128 stands for zero in the data rows.
Some points:
[110 151 126 107 135 155 135  90 134 175  91 112 132 109 119 116 126 130 174 117 168 142 112 170 161 101 152 140 197 146 167  86 134 132 100  85  96 114 126 112 136 139 100 109 144 128 128 101]
[119 181 118  86 200 145 110 135  68 158 150 163 117 156 130 155 139 142  69 125 120  70 178 152 106  82 157 121 127 167 160  68 168 175 154 189 123 110 122 127 100 187 138 200 199 197 145 100]
[ 81  87 103 111 144  97 101  91 123 109 120  84 140 117  85 134  95 147 119 109  98 121 143  87 113 115 115 148 141 103 128 112 124 136 192 121 138 105 109 134 132 110 111 139  96 102  91  83]
[146  91 125  84 166 127 168 101 104 108 164 114 174 149  94  83 116 132 123 117 101 105 146  99 114 128 123 128 103 104 121 118 132 114  71 116 151 100 123 113 151 150 120 112  80 123 137 106]
[136 128 110 103 144 126 154  88 102 108 110 176 106 155  92  85 161 151 195 130 128 107  87 121 150 118 131 154 120 133 146 115 190 141 140 113 150 141 120  97 184 177 130 100 128 130 126 123]
[108  71 117 136  62 157  23 157 124 141 100 143  97 138 137 114 116 180 147 103  94 113  12 174 132 191 187 158  90 111 138  88 105 138  94 180  73 124 124 160 113 138 141 176  75 157 180 110]
[ 81 125 152 141 147  91 129 114  99  58 103 147 100 101 138 144 110  88 186 139 147 155 131 200  51 114 149 109 125  93 149 124  86  47 132 124  93  67 137 110 153 151 196  60 140 170 110 143]
[ 82 167 162 116  85 178 184 100 167  93 163  63 114 135 102 115 123 141 168 171  90 116  70 140 127 166 158  78 143 177 156 124 139 118 129 130 128 172 140  95 173  72 147 148 188 149 117  87]
[133 131 140 173 157 189 166 141  96 155  54 191  80 131 131 140 125 185 121 102 111 141 143  71 103 157  97 149 113 148 135 166  56 155 180 112  93 121 136 123 185  96 119 156 142 130 163 166]
[122 127 179 129 123 150  98  70 101 173 125  69 107 206 166  88 157 151 106 125 129 123 164 107 156 121 101  45  64 103 140 122 154  56 120 156 120 110 164 175 125 151 121 144 160  69 126 176]
[181 126 153 118 139  87 147 178  93 206 168 142 118 162 137  90 104 193 178 198  82 148 134 185 101 130  76  70 123 122 124 132 106 164 188  86  72 147 100 169 101 119 157 116  75 113 132 141]
[142 111 125 121 162 112 107 189 134  92 108 106 145 126 148 153 162 141  85 113 124 115 112 113 153 154 100  89 128 123 125 106 131 135 123 122 143 123 151 116 136 127 162 113 129 127 127  95]
[125 147 115 115 133 145  94 157 106 132  82 139 173 131  95 179 113 134 106 115  96 103  83 147 122 124 113 120 142 123 128 130 124 109  91 103 147 131  95 131 149 136 133 110 119 107  59 162]
[ 56 122  90 158  40 124 173 152  97 148 120 176 150 203 105 151 150 118 147 137 116 168 146  67 164 141 106 111 168 112 139 134 110 137  85 160  77 111 108 165  99 135 153 141 124  88 157 106]
[114  21 168 120 105 117 173 143 105 164 127 169 124 161 137 177 107  74 105 139 170 102  96 143 120  83 187 115  94  95 124 120 152 123 132  47 140 101 134  77 106  75 146 147 169 152 123 134]
[ 71 113 161 116 124 103 180 121  81 104 119 121  79 123 151 172  98 126 153 135  96 154 126  55 182 120  92 128  99 127 137 138  77 169 146 227 109 159 132 140 128 133 137 151  94 168 119 169]
[165 179 152  73 102 136 132  99 172 124 140 128 121 187 133 123  86 131  56  72  97 147 156 125 171 109 224 164 181  78  95 172 165 102 174 122  88 182 119 173 168 147 189  57 108 174 197 156]
[108 144 153 188 178  84 175 185 163 116 135 153 122 149  76  90 162  87 111 154 127 112 108 190 168 129 172 153 165  86 147 183 160 107 149 177 163  60 124 169 145 110 130 181 134  85 131 137]
[ 96 170 162 128 106 122 134 114  82 189 139  75 116 100 166 165  89  79 128  98 109 165  75 150 100 123 103 215  80 166  96 125 151 161 175 116 170 140 157 167 103 159 158  86 170  68 189  67]
[137 139 123 125 161 101 138 178 135 133 111 126 148  94 120 168 168 138 111  83 147 120 134 114 162 167 100  92 143 117 117 109 130 118 117 116 132 133 133 123 131 124 156 110 135 117 118 101]
[ 51 108 174 193 119 138  94 145 160 182 194 168 161  77 151 105 198 153  85 160 106 142 168  94  78  66 134 118 142 100 143 100 112  87 153 114 144 208 114 124 153 191 132 139 117 178 131  99]
[134 151  98 126  70 153 186 176  99 107 120 125  69 114  69 174 105 154 119 129  94 141 212 180 126 151 189 120  75 129 161 121  93 136  53 123 111 123 168 175  91 150 112 147  63 133 110  98]
[111 157 112 103 133 104 135 156 121 137 105 113 150  99 184 143 138 170 205 116 120 108 145  90 107 179 195 123 121 128  94 150 165 141 115 117 143 129  85 119 147 129  94 111 138 119 107 141]
[143 217 124  89 103 148 138  96 208 154  95 108 173  95 110 141 160 103 154 173 202 143 128  92 127  93 103 156  43  89 123 128 165 140 144  98  96 118 108 144 144  99 198 216  74 171 136 105]
[ 75 121   1 119 126 130 135 104 139 120 173 146  78  81 198 117  90 130  57 154 167  72 121 163  97 105 107 116 133  78 175 204 145 143  84 158 115 164 149  91 130  85 162  89 120  89 150 148]
[144 116 129 131 157 122 111 172 121  97 119  92 154 133 126 182 149 156  77 118 128 114  93 139 171 122 101 116 124 137 142 113 127 130 144 108 131 145 128 101 147 122 154 122 112  98  92 115]
[160 162 139 152 115 100 139 140 140 184  94  99  64 125 138  99  94 125 158  97 169 112 107 116 186  82 174  53 177 136 160 104  91 156 150 108 177 147 116 124 121 126 118 119 128 158 101 131]
[174 120 127 144 157 154 170 114  81 124 164  87 169 121 185 102 125 111 112 122  97 133 163 120 136  94 119 132 147 142 102  94 115 106  38 138 117 124 103 117 181  79 109 128 101 127 166 102]
[139 117 107 194 168 145 136 175  77 118  93  47 175 154  65  98 125 115 135 108 181 187 107 127 102 131 109 151 130  93 124 156 138 142 118 131 112 186 140  82  89 198 120 149 124 170 203 184]
[156 126 126 113  76 138  82 154 129 143 146 127  59 124  56 134 170 165  95 124 117 146 126 123 118 126  95 177 144 140  96 141 148 135  88 109 150 119 106 104 150 118 150 107 155 127  84 147]
[158 173 125 137 161  75  76 112 184 143 186 101 102 162 133 161 102 141 141 183 133 139  90  38  90 126 193 152 148 165 174 132  68 133  70  81 114 104 180  83 112 169 160 178 151  80 149 150]
[144 120 128 174 129 127 130 150 186 123 162 137 142 195 129  95 103  87 175  75 193  46 166 105 117 137 122 209  83 199 173 115  80 126 124 145 126 156 103 172 123 119 186  46 148 128 117  77]
[ 75 168  90 123 124 146 128 127 124  99 141 121 155 147  98  69 145 173 138  87 108 124 101  98 115  92 102 111 112 165 160 103 116  94 139  84 193 139 165 190  46  66 149 131 150 192 163 212]
[149  54 128 157 204  93 130 118 186 133 123 130 159 119 111 185 105 174 176 145 140 134 141 161  99  87 159 169 141 146 139 161 176  68 133 184 135 117 123 195 148  83 109 173 141 136 124 147]
[161 130  87 171  89 100 156  88 119  92 110 105  76 123 176 105 207 128 129 155 120 135 114 134 117 136 181 158 116 129 104 106 132 144 147 114 170 133  99 118 149 132 127 136 124 113 107 129]
[144 127  98  93 103 100 133  80 128 135 102 147 124 145  80 138 171 138 116 180 158 159 120 148 130 124 101 150 164 169  90 109 110 104 126 154 131 190 153 108 140 127 127 117 148 107 121 101]
[150 142 130 119 116 118  95 107 166 122  83 125 152 137 103 119 141 111 161 187  86 126 159 147 180 135 122 168 121 114 139 115 125 155 119 137 159 178 120  59 108 154  90  95 163 144 113 139]
[122 156 149 152  88 121 128 117 200 133 172 131 156 157 122 130  92 158 102  67 172 193 108 166 114  85  84  89  88  96 158 169 106 216 112 145 146  99 148 147 201 178  49 101 166 174 119 109]
[115 107 111 128 129  56 108  80 100 128 125 153 206 101 129  77 152 108  98 100  88 149 179 186 150 132 138 118  80 188 119 168 100 197 120  91  67 121 177 173 135 103 161 161 170 131 112 172]
[148 153  97 127 135 145 160 147 116 110  61 156 180 157 198 142 107  85  82 143  98 111  53 141 114  94  95 127 141 147 116 106 106 101  95 130 134 119  82 156 144 137  85 128 103 130  73 155]
[145 137 117  95 115 112  72 125 141 141 136 132  77 118  95 127 177 115 111 147 153 145 123 126 182 148  89 170 154 149 107  99 128 132 124 129 114 106 152 101 139 121 101 106 135 160 118 152]
[135  83  86 161 102 187 119 128 175 173 134 102 123 115 124 131  74  71 143 202 114 116 173 129 149 184  88 113 164 192 108 138 168 119 168  87 165 110 193 167 190 212 163 139 107 161 118 158]
[171 115 130 168 153 169 140  83 133 124 184  94 110 144 111 132 153  89 136  95 119 145  96 119  75 130 103 129 137  98  79 143 151 171 138 148  71 147 121 170  51 124 141 138 151 170  28 149]
[105 129 217 152 125 117  90  56 130 126 121 124 110 117 115 181 185  95 116 122 139  67 139 132  99 109  73  81 158 199 144 221 141 161  96 117 140 120  89 140  92 142 103 112  52 164 197 146]
[137 116 163  71 137 124 108 175 137  37 165 183 134 141 160 174 111 109 184 139 168 173 145 160 119  94 131 133 178 101 102 106 134 159 135 122 194 123 173 149 140  98 146 160 100  98 170 161]
[160 106  81 132  86 101 105 138 124  85 174 114 128  92  94 137 106  92  96 136 122 166 145 112 117 144 129 107 111 147 228  80 155 107 191 136 105  92  32 132 128 101  64 107 140 111 186 150]
[143 126  99 100 143  82 159 160 127 148 122 116 141 111 156 160 174 130 171  96 141 118 113 115 137 177 160  84 107 142  81 140 129 102 129 133 141 124 120 114 143 139 115 108 144 153 142 109]
[122 134 115 105 100  86 155 114 111 151 115 112  96 115 167  96 163 144 133 153 144 118 126 121 130 130 139 200 150 123 118 111 133 123 104 120 149 127 137 136 124 125  65 116 101 140  91 149]
[164 105 133 118 127 148 119 110 167 102  60 150 118  94 137  74 146 126 156 102 135 168 131  91 119  86 189  59 167 163 127 132 169 188  93 134 132 168 113 138 110 173 159 120 163  82 125  98]
[144  94 179 118 134 175 113 169 122 139 113 120 159  94 126 163 166 100 167 188 124  84 150 156 141  87 155 160 130  67 156 154 109 146 139 181 119  92 158 158 138  96 139  83 190  87 157 181]
[ 76 109 137  76 204 202 123 146 142 152 148 158 114 136 146  83 133  82 143  91 116 216 134 162 162 130 144 127  86 180 147 159  94 116 145 124 121 157  85 107  70 143 140 158  81  81  94 155]
[162 139 168  79 133 127 103 122 105 125  91 114  90 146 138  89 100  78  80 163 194 139 148 105  68 211 115 148 138 115 206 153 150 112 132 126 148 195 137 178 145 121 112 170 161 133  89  99]
[155 172 171 192  95 121  78 143  55 118 150 172 145  79 120  80  56 127 141 180 170 144 103  94 182 119 144 153 110 183 121 184 197 105 114 136 148 120 166 116 112 114 142 128 137 164  99  65]
[103 147 143 172 126 161 140 119 105  81 172 174 139 167 190 160 151 156 160 103 126 106 150 154 164 173 121 144 115 100 129 169 127 120 177  55  68 169 157 137 101 157  63 172 131 103 133 123]
[142 133 120 111 155 113 148 166 129 135 154 115 142  82 142 174 171 139 145  76 151 123 120 108 163 176 133  87 137 133 105 113 142  99 107 128 128 145 138 134 138 123 116 113 142 123 123 124]
There is one direction along which these points spread out most. How many in every 100 of the points above lie lower along it than each point below? Round to a whole number. More than half of the points above lie lower than the first one.
[170 116  99 101 142 145 117  92 109 120 168 154 152  94  68 130 119 117 116 141 129  92  96 103 130 115 155  94 103 107  97 135  62  98 181 118 156 122 124 134 110 142  74 108 104 101 136 103] 56
[109 138 146 152 119 185 124  87  95 172 156 127 208 165 158 120 137 169  97 116 170 155 168 177  90 224 175 111 153 141 114 123  90 165 162 189 181  96 121  76 110 104 164 124  71 148 112 155] 20
[ 94 138 121 165 118 108  97 108 148 124 155 165  73 100  82 127  60 110 121 117 153 102 161 168 108 143  93 110 105 103  55  54 146 123  96 165 132 151  45 122 136 115 104 158 151  72 166 183] 36
[135 127 161 112 140 105 192 146 174 117  94 132 129  98 175 120 121 169  70 175 111 141 116 120 121 184  96 164 132 131  95 124 127 118 108 101 139 112  89 122  96 137 113 113 162 143 142 118] 67
[125 108 150 113 130 127 183 123 146  96 139 110 117 101 170  95 133 192  95 191 163 122 112 124 168 142 108 171 141 130  98  92 126 144 106 123 116 100 106 126 104 149 126 101 138 127 118 124] 73
[130 137 131 130 185 116  90 102 121 119 128 129 134 135 102  96 130  71 128 126  67 115 134 119 117 143 105 114 139  83 119  93 111 122 116  97 123 126 135 107 139  79 107 116 106 127 144  75] 56
[127 137 129 117 140 129  86 179 108 124 109 104 160 143 126 172 132 132 103 117 110 124  95 132 146 122 110 113 130 122 141 127 138 118 112 116 135 135 106 110 156 112 133 108 109 110  66 132] 62
[102 114  77 102 100 136  82 190 138 115 137 101 108 151 119  98 117 101 120 138 131 114 157 117  95  85 126 116 133 134  36 176 121 108 167 146 106  96 104 111 120 104  56 138 144 123 150  87] 44
[199 103 136 101  46 109 169 127 133 133 145 137 134  75 172 111  88 126 175  49 101  75 144 154 103  96  52 144 176  93 172 147 109  76 158 159 136 102 132  34 102 146 173 208 152 113 134 147] 42
[113 131 114 141 128 119  87 116 117  77  96  91 114 124  92 116  89 149 103 121 141  89 176 113 126  98 121 116 125 119  58 136 104 101 171 106 109  97 102 122 117 109 124 123 124 102 133 100] 45
[139 120  66 179 138 174 133  90 141 152  95 173  77 155 151 192 115 156 148 121  61 170 155 126 176 141 112 119  87 101 156 142 137 118  93 163 144  96 154 116  64 110 126 117 114 163 146  73] 20
[119 102 121 108 168 142 112  83 116 127 156 122 168 101 112  86 105 110 129  99 105 128 111  81 140 142 122 130 155  82 106 123 100 132 107 108 131 100 142 124 144 103 102 124 118 116 134 104] 56
[115 131 180 140  98 125 170 147 182 125  91 166 136 113 129 127 108 100 114  98 120 108 125 108  49 103 147 104 106 141 135  66 193 128 170 166  77 105 253  67 112 104  97  88  72  71 102 162] 42
